[2580 7936 7435 3326 9078] ==> 7435

[[52 40 55 40 33]
 [32 46 37 65 69]
 [52 79 50 43 20]] ==> 46

[[-190 -699  319  913  489  522  945]
 [ 853  884 -401  174  689  -75  723]
 [-166  -59 -801 -246  277  864 -968]] ==> 277

[ 53 815 302 868 609 413 647] ==> 609

[318 253 247 979 421  45 599] ==> 318

[5552 8002 7703 3238 6022 2709 5956] ==> 5956

[ 621 -893  -68  534   -5  711 -778] ==> -5

[ 59 129 155 177 188 239 235] ==> 177
---
[ 84 929 311 497 290 561 134] result: 84
[988 322 169 883 711 678 233] result: 988
[237 149  57 250 127  46  18] result: 237
[-845  869  251 -164] result: -845
[-23   9 -34 -18  42  22  15] result: -23
[17 63 94  6] result: 17
[7 6 6 7 5 7 2] result: 7
[-210 -342 -836  605 -599   29] result: -210
[ 44 -29  26 -25] result: 44
[1 4 3 7 9 5] result: 1
---
[ 387 -526  -92  563 -598] -> 563, 387

[[ 39 -24  24  18 -39]
 [  8 -36 -18  27  28]
 [ 40  26   4  12   4]] -> 40, 39

[7 1 3 4] -> 7, 4

[-34 -35 -44  -1  30 -36 -38] -> 30, -1

[[772 623 739 495]
 [506 594 218 792]
 [443 669 204 914]] -> 914, 792

[[158 119 139 168 121]
 [ 55 237 210 226 242]] -> 242, 237

[[842 248 313 535]
 [265 821 807 526]] -> 842, 821

[8411 9457 8854 3147 8608 2716 9072] -> 9457, 9072

[5206 8663 3007 8406 2002 6456] -> 8663, 8406
---
array([ -67.44,  139.91,  -74.31, -105.25,  -95.50]) → 139.91, -105.25

array([ 1.50,  1.55, -1.79,  0.45,  1.42]) → 1.55, -1.79

array([-12.758,   7.626,  17.870,  12.966]) → 17.870, -12.758

array([[  61.2, -163.7,  -16.1,   65.8,   26.6],
       [ 155.1, -147.2, -109.7,  126.8,  -22.3],
       [  40.2,   27.0,  -16.4,   67.1,   -6.0]]) → 155.1, -163.7

array([[  1.53,   3.30,   3.97,   4.67,  -4.79,   9.26],
       [  2.24,   0.04,   0.11,   0.31,   1.70,   1.80],
       [ 13.90, -13.26, -13.27, -12.95,  -7.34,   5.83]]) → 13.90, -13.27

array([[-0.029, -0.041, -0.049, -0.056, -0.029],
       [ 0.128, -0.079, -0.086,  0.120,  0.031],
       [-0.173, -0.048, -0.036, -0.171, -0.045]]) → 0.128, -0.173

array([-156.9,  112.1,   64.7, -167.7,   80.8,   40.4,  -28.6]) → 112.1, -167.7

array([ -68.852,  179.566,  -82.634, -105.079, -102.103,  103.981,
        155.447]) → 179.566, -105.079

array([ 161.255,   73.899,  -71.649, -138.884,   93.195]) → 161.255, -138.884

array([[-13.40,   6.50,   4.02,  18.37,  10.18,  13.93,   0.43],
       [ 13.83,  23.75, -10.58,  -9.07,  22.07,  -3.78,  21.46],
       [ 23.17,  -8.00,  15.13, -11.67, -17.46, -10.03,  -4.59]]) → 23.75, -17.46
---
[ 27 -10  -3 -49 -26 -17] -> 27, -49

[[  2 -55 -40  42  -1  17   2]
 [ 41  25 -51 -14  38  10  -5]
 [  8  34   0  46  41  -2  42]] -> 46, -55

[-4 16 52 39] -> 52, -4

[-8 -7 49 25  2  6] -> 49, -8

[-63  49   3  22 -14  -5] -> 49, -63

[[ -8  62   7  -5]
 [ -8  -7   7  -5]
 [ -8 -13   7  -5]] -> 62, -13
---
140.9,18.6,6.2,121.1,3.1,-102.7,7.5 -> 140.9
-147.014,-125.443,-62.516,-91.521,165.817,31.982,-68.620 -> -147.014
-0.125,-0.025,-0.061,0.105,-0.093,-0.030,0.007 -> -0.125
-111.2,-118.4,65.9,101.5 -> -111.2
127.959,-60.074,-78.367,-133.018,-134.488,-138.155,-141.959 -> 127.959
0.161,0.055,-0.002,0.073,-0.083,-0.147,-0.197 -> 0.161
5.9,19.5,-1.3,-8.4,15.4,-20.0,-4.2 -> 5.9
14.24,13.85,17.64,-4.25,-12.17 -> 14.24
1.486,1.425,1.087,0.268,1.054,-1.112,0.789 -> 1.486
-71.11,-154.15,59.90,125.34 -> -71.11
---
[[  2  -7  17 -53]
 [ 37 -24  64 -18]] Out: -7

[ 28  53 -34   7] Out: 53

[-47 -19 -61 -12] Out: -19

[36 58 17 19] Out: 58

[  8 -36  49  59] Out: -36

[[ -1 -24  12 -56]
 [  2  45 -27  46]] Out: -24

[[-12   6   8 -13]
 [ 40 -16 -48  20]] Out: 6

[ 35  12  24 -45] Out: 12
---
[176  71  34 182 117 220]
34
[-255 -220  476  644 -801]
476
[-24 -43 -46  32]
-46
[48 78 90  8]
90
[ 572  587 -671 -458 -496]
-671
[ 80 177 241 125  37]
241
[3154 3289 7318 8818 4230 8979 2341]
7318
[ 95 163 140 198  22  99]
140
[22 40 58 77 68]
58
---
[[ 549  880 -936  653]
 [ 499  796 -401  202]] out 499

[8134 4431 3060 4091 2042 3866 3471] out 2042

[8652 5348 6779 1369 7834 5898] out 7834

[[ 31 -41  10   2]
 [ 14 -21 -12  19]
 [ 32  45 -23   7]] out 14

[[23 72 18  6]
 [62 22 80 57]] out 62

[ 38  42 210 112 233  12] out 233

[536 523 867 162 565  73] out 565
